Look-ups in named tables: a row name and a column name give one cell, copied from the table.

Table bisuto
,digute,dun,kune,pozo
ref,181,149,116,129
letu,101,186,132,116
zev,108,187,157,126
merigo,125,167,65,72
litel,206,133,184,214
dem,185,144,135,165
tigov,95,192,72,51

What is the kune of tigov in bisuto? 72
What is the pozo of zev in bisuto? 126
What is the pozo of dem in bisuto? 165
What is the digute of litel in bisuto? 206
What is the dun of ref in bisuto? 149
What is the digute of merigo in bisuto? 125
What is the digute of dem in bisuto? 185
What is the kune of letu in bisuto? 132
What is the kune of litel in bisuto? 184
What is the digute of zev in bisuto? 108
What is the pozo of tigov in bisuto? 51
What is the kune of ref in bisuto? 116
What is the dun of zev in bisuto? 187
What is the dun of litel in bisuto? 133
What is the dun of tigov in bisuto? 192
What is the pozo of letu in bisuto? 116
What is the pozo of litel in bisuto? 214

Table zub
|  | takidel | mopevof | babuk | feke | tof | duf |
|---|---|---|---|---|---|---|
| keve | 9 | 44 | 72 | 71 | 35 | 58 |
| siz | 6 | 71 | 75 | 73 | 63 | 34 |
| bap | 73 | 75 | 10 | 71 | 9 | 8 |
| riba | 5 | 54 | 72 | 72 | 42 | 55 |
| falep | 74 | 8 | 7 | 68 | 14 | 75 |
| larunen | 72 | 8 | 8 | 73 | 8 | 75 |
| bura | 74 | 73 | 7 | 69 | 6 | 7 |
| kezu | 9 | 71 | 75 | 73 | 65 | 30 |
| fibeg | 59 | 7 | 9 | 73 | 8 | 74 |
| dep | 74 | 73 | 7 | 65 | 9 | 11 |

feke of falep = 68
tof of fibeg = 8
babuk of larunen = 8
babuk of keve = 72
duf of bura = 7
mopevof of bap = 75
tof of bura = 6
feke of larunen = 73
feke of bap = 71
tof of dep = 9
duf of falep = 75
takidel of fibeg = 59
mopevof of bura = 73
takidel of siz = 6
feke of riba = 72
duf of siz = 34
duf of dep = 11
babuk of bap = 10

Table por
|  | pubimib | kip | vasimid | masasi | putu | tar | kol | labamo | zumavud | tobo |
|---|---|---|---|---|---|---|---|---|---|---|
| donug | 42 | 43 | 41 | 41 | 191 | 25 | 229 | 229 | 229 | 231 |
| dok | 43 | 42 | 44 | 41 | 45 | 27 | 232 | 231 | 231 | 225 |
| gebid | 38 | 41 | 44 | 44 | 42 | 16 | 42 | 39 | 223 | 228 |
| fudu | 41 | 41 | 41 | 43 | 45 | 24 | 42 | 40 | 43 | 224 |
| beb | 42 | 44 | 48 | 42 | 194 | 26 | 230 | 232 | 229 | 228 |
| subon | 43 | 42 | 40 | 42 | 228 | 29 | 231 | 228 | 231 | 230 |
| volide | 39 | 46 | 44 | 40 | 41 | 19 | 214 | 231 | 229 | 228 |
| pubabu | 42 | 43 | 44 | 40 | 42 | 26 | 45 | 227 | 228 | 233 |
| gom | 41 | 43 | 42 | 43 | 39 | 24 | 37 | 39 | 50 | 227 |
| gebu | 73 | 229 | 232 | 231 | 228 | 96 | 234 | 228 | 229 | 229 |
| ruzuvu | 44 | 110 | 232 | 229 | 231 | 29 | 231 | 232 | 233 | 231 |
| fedo | 44 | 42 | 43 | 229 | 228 | 29 | 230 | 230 | 230 | 230 |
| lizugi | 41 | 217 | 230 | 231 | 231 | 23 | 228 | 232 | 233 | 230 |

What is the labamo of dok in por?
231
What is the kip of donug in por?
43
What is the zumavud of volide in por?
229
What is the vasimid of fudu in por?
41
What is the kip of beb in por?
44
What is the tar of subon in por?
29
What is the tobo of dok in por?
225
What is the tar of lizugi in por?
23
What is the pubimib of fedo in por?
44
What is the tobo of subon in por?
230
What is the masasi of lizugi in por?
231

